In the rows, 128 means zero.
The rows of T fall into 4 groups, and each row is roughly a mix of its group's hidden directions.
T (151 x 11):
[[ 71 170 112 137 123  95 122  67 106 107 147]
 [157 151 128 126 108  49  81 161 122 131 117]
 [111 105 120 148 115  98  97 160  52 152 157]
 [172 125 125 176 124 119  94 180 135 114 183]
 [ 93 142  88 131  83  92 146  83 101 131  83]
 [148 107 192 168 146 179  92 117 105 120 118]
 [113 107 119  80  95 124 133 152 178 150 189]
 [106 167  98 113 139 108 115 161  60 172 118]
 [132  70 114 112 161 176 106  88 113 139  86]
 [ 99 119 129 112 106  37 143 139 152 125 152]
 [176  94 119  95 160 166 173 136 110 153 166]
 [135 147 152  97 215 129  95 122 113 140 105]
 [108 128  89  81 133 166 119 176 121  85  86]
 [ 78 152  92 129 112 199 137 110 128 138  90]
 [ 90 153 154 106 137 146 160  83 125  65  98]
 [ 85 162 135 106  86 107 179 129 145  78 109]
 [140  82  95 122 141 124 189 119 146  74 159]
 [147 117 103 144 153 181  80  94 159  81 120]
 [114 154  57 151 122 178 156 157 129 156 114]
 [161 132 105 195  99 148 175 134 126 149  91]
 [178 144 141 117  84 103  74 133 156 106 169]
 [131 127 101 143 160 150 157  94 102  69 182]
 [157 109 149  92 150 166 145 183 177 124  99]
 [ 99 121 164 120 197 177  95 125  97 120 131]
 [132 168 107 167 131 150 155 173 178 111 172]
 [ 91 125  92 109  75 100 117 137 121 183 168]
 [155 123 113 171  69 107 130 110 105  66 135]
 [175  67 147 113 106  92 112 108 141 152 171]
 [159 141 103 103 102 160  82 178 131  91  89]
 [132 110 184 125 152 102 112 170 184 153 160]
 [112 139 158  82 100 109 132  63 156  97  96]
 [135 143 138 116 164 143 186 112 189 172 114]
 [101  95 190 109 153 132 119  70 141  93 123]
 [128  56 113 126 104  72 117 106 146  93 141]
 [177 146 154 147 109  59 104 153 132 160 107]
 [193 121 177 134 159  96  97 164 151 128 133]
 [ 85 165 118  86 124 161 123 157 170 115  77]
 [149 124 189 152 133 186 130  99 139  82 112]
 [116 109 153 140 124 110 171 102 207  95 128]
 [100  77 142 176 142  97 135  73 127  90 135]
 [126 110  80 110 128 132 104 193 162 171 156]
 [222 124 154 128 158 109 137 122 151 127 141]
 [142 189 111 148 149 133 171  89  89 126 167]
 [154 136  36 122 112 104 115 157 146 136 132]
 [135 159 166  96  68 120 130 119 180  93 144]
 [161  89 106 120 138  72 144  88 121 174 162]
 [137 127 109 152 136 159  62  75 107 169 143]
 [148  92 114 177  89 187 149 115  97 146 108]
 [154  74 149 140 129 184 134  96  95 109 171]
 [ 66 118 167  85  78  93 129 133 132 126 150]
 [159 127  76 103 107 122 141 132 121 189  75]
 [ 89 126 161 107 123 121 193  96 177 101 133]
 [ 71  99 112 102 160 175 100  98 143 166 128]
 [168  96 111 142 120 135 188 152 100 185 124]
 [174  86 103 147 134 165 140 105  91  96 175]
 [103 107 146  80  83 153 118 152 159 162  80]
 [111 176 117  78  89 138  99 131  74 136 100]
 [ 94 140 173  93  90  97 156 118 182 145 107]
 [148  73 139 123 176 105  89 154 148  84 153]
 [165 196 142 132  84 117 144 122 111  77 138]
 [137 122 112 162  80 183  73 100 103 115 119]
 [130 131 149 159 202 151 125 113  87  82 140]
 [130 162 175 142 114 104 122 111  83 140  59]
 [114 112 151  66 169 160 138 120 102  76 149]
 [174 138 124  73 161 139 148 156 190 123 121]
 [ 92 143 156 123 159  61  79 151 120 101 138]
 [164 157 108 113  92  97 143 147 156 191  93]
 [ 89 155 128 114  64 141 184 137 132 115  89]
 [ 98 128  58 132 128 135  98 119 118  81 178]
 [ 93 125 144 105 186  96 157 164 160  85 136]
 [147 102 152 133  47 171 147 100 112 116 125]
 [115 173  87  99  80  99  77 126 100 108 125]
 [124  92 116 140 127  50 102  88 142  99 152]
 [144 107 116 121 196 184 159 145 110 130 165]
 [122  40  91 141  99 131 125  98 121 147 130]
 [ 94  78 120 159  67 117 129 152  97 153 156]
 [110 129 169  77 127 189 135 101  82 145 139]
 [166 174 122 123 177 146 150 102  99 119 184]
 [136 154 113 134 119 199 156 116 177 115  85]
 [123 159  99  96 121  93 150  61 110  98 164]
 [135 102 120 173 160 167 130 159  89 139  69]
 [147 186 149 147 185  72 115 140 128 145 140]
 [141 140  88  74 150 133  91 125 197 118 127]
 [119 170 101  97 149 167  83 142  73 139 103]
 [ 87  91 131 163  98 125 184 109 143  89 161]
 [ 70 111 166 179 137 156 114 105 123  92 155]
 [191 129 151 102  96  99 103 141 169 139 172]
 [125 136 107 138  94  49 180 118 129 150 112]
 [ 91 132 118 175 109 157  99  75 148 143  81]
 [133 101 116 169 107 146 143 122 205  84 122]
 [149  91 156 122 137 159 120  85 200 101 121]
 [133 184 144 106  63  89 105 155 105 139 135]
 [126  81 134 171 157 152 134  96 175  80 150]
 [101 198 114 113  82 143 125 163 103 162 115]
 [108 163 149  92  89 104 179 125 156  84 154]
 [132 136 188 140 104  57 115 106 152 154 115]
 [110 146  99 126  72 177  90 109 115 149  83]
 [117 102 130 173 141 117 163 192 127  75 110]
 [136 108 109 160 198 148  79  99 118  98 119]
 [180 177 146  93  95 181 110 116 112 125 142]
 [153 130 140 145 101 111 173  65  82 163 117]
 [145 164 155 109 168 117 169 120 171 170  86]
 [196  88 127 125 113 147 134 100  86 118 173]
 [161 111  84 115 129 140 103 133 101  52 155]
 [ 74 127 123  83 157 112 121 136 130  60 157]
 [ 95  98 174 137  82 101 101 122  92 102 169]
 [102 170 105  89  70 104 120 107  85 129 101]
 [135 137 165 181 133 105 121 133 188  86  92]
 [123 177 123 169 171 161 146 133 148 119  68]
 [108 124 156 142 171 114  83 185 155 156  91]
 [102 144 103 113 118 188 198 105 107 125 139]
 [145 100 159  62 122 137  79 142 168 100 134]
 [128 151  92  83 173 151 104 134  66 129 102]
 [172  80 113 119 138 197 148 141 102 125 156]
 [159 132 150 135 185 129 165 202 125 129 129]
 [159 161 207 140 134 110 120 119 149 131  82]
 [124 174  65 110 132 138 141 125 109 157  68]
 [116  94 148 111 137 150 192 147 127 186  95]
 [ 89 172  84  74 152 135 109 150 127 166 110]
 [119  88 145 116 198 124 122  74 121  93 113]
 [168 181 133 112  64 116 165 105 110 110 136]
 [118 122 112  87 185 129 112 112 197 158 127]
 [123 130 130 113 161 103 125 186 155 199 110]
 [125 147 136 118 120 226 145 110 120 116 104]
 [111  82 132 151 176  85 111 126 109 102 183]
 [149 115 116  94 142 125  62 101  72 117  97]
 [178 146 191 115 108  79 136 111  94 116 128]
 [170 152  66 112  87 142 132 181 119 145 134]
 [127 153  98 133  90 108  81 177  68 125 125]
 [145 123 193 141  93 179 109 118  86  99 124]
 [129 135  93 134 111 132 115  79 134  70 192]
 [138 151  89 120 122 156 175 118 186 163  88]
 [163 135 185 142 180  87 153 101 152 146 140]
 [126 106  80 126 156 200 108 125 101 106 161]
 [142 130  93  61 101 133 175 153 104 160 108]
 [119 126 144 115  56  98 158 158 148  93  88]
 [135 124 173 133 187 119 131 174 128 147  70]
 [132  83  98 171 125 166 189 105 157 125 143]
 [105  84 132 138 173 154 115  67 128  80 118]
 [122  67 113 123  83 159 133 141 134 119 193]
 [ 81 110 146 136  96  93 116 169 164 114  72]
 [121 113  98 138  88  72 167 145 101 181 141]
 [157 162 152 116 118  79 190 171 132 102 124]
 [108 158 124  73 157 166 118 112 142  63 140]
 [177 145 104  85 157 165  95 167 115 161 109]
 [145 161 155 150  68  88 108 156 135  93  93]
 [170 101  65 161 140 173 134 120 169 126 130]
 [141 162 152 125 106 124 130 136  38  98 133]
 [ 72 113 101 157  92 107  90 128  88 139 169]
 [155 153 155 175 180 157 134 106 149 104  81]
 [112 102 168 104  76  97 189 118 151 123 146]]
Here is one row of each group, with its name. Which group are the others in?
[180  71 149 186 129 139 152  99 134 133 143] => (61)
[100 130 184 148 160 116  82 148 138  70 125] => (99)
[130 162 126 137 108  82  78  65 129  99 151] => (110)
[ 98 162 148 133  84 116 131 142 117 203  96] => (2)

[101 126 109 206 111 109 140 111 146  83 159] => (2)
[156 108 143 124 118 137 204  69 116 148 139] => (99)
[ 96  99 148 132 170 195 152 149 126 106 167] => (2)
[131 117 113 177 168 153 150 149 104  62 155] => (110)
[103 187 143 166 196 107 107 145 129 125 127] => (110)
[103 109 141 123 131 160  64 111  60 111 121] => (2)
[140  96  91 144 191 195 127 137 137 135 122] => (2)
[130 133 156 164 161 132 164 106 198 129  89] => (61)
[ 72 150 107 149  97  95 174  97 117  86 135] => (2)
[ 92 115 163 138 174 139 122  83 138  64 145] => (2)
[132 142 137 146 129  80 110  72 113  91 188] => (99)
[100  85 109 122 163 151 143 187  93 144  90] => (99)
[162 128 122 160 177 105 146 135 107  71 176] => (110)
[110  85 111 170 139 139 157  83  80 108 167] => (99)
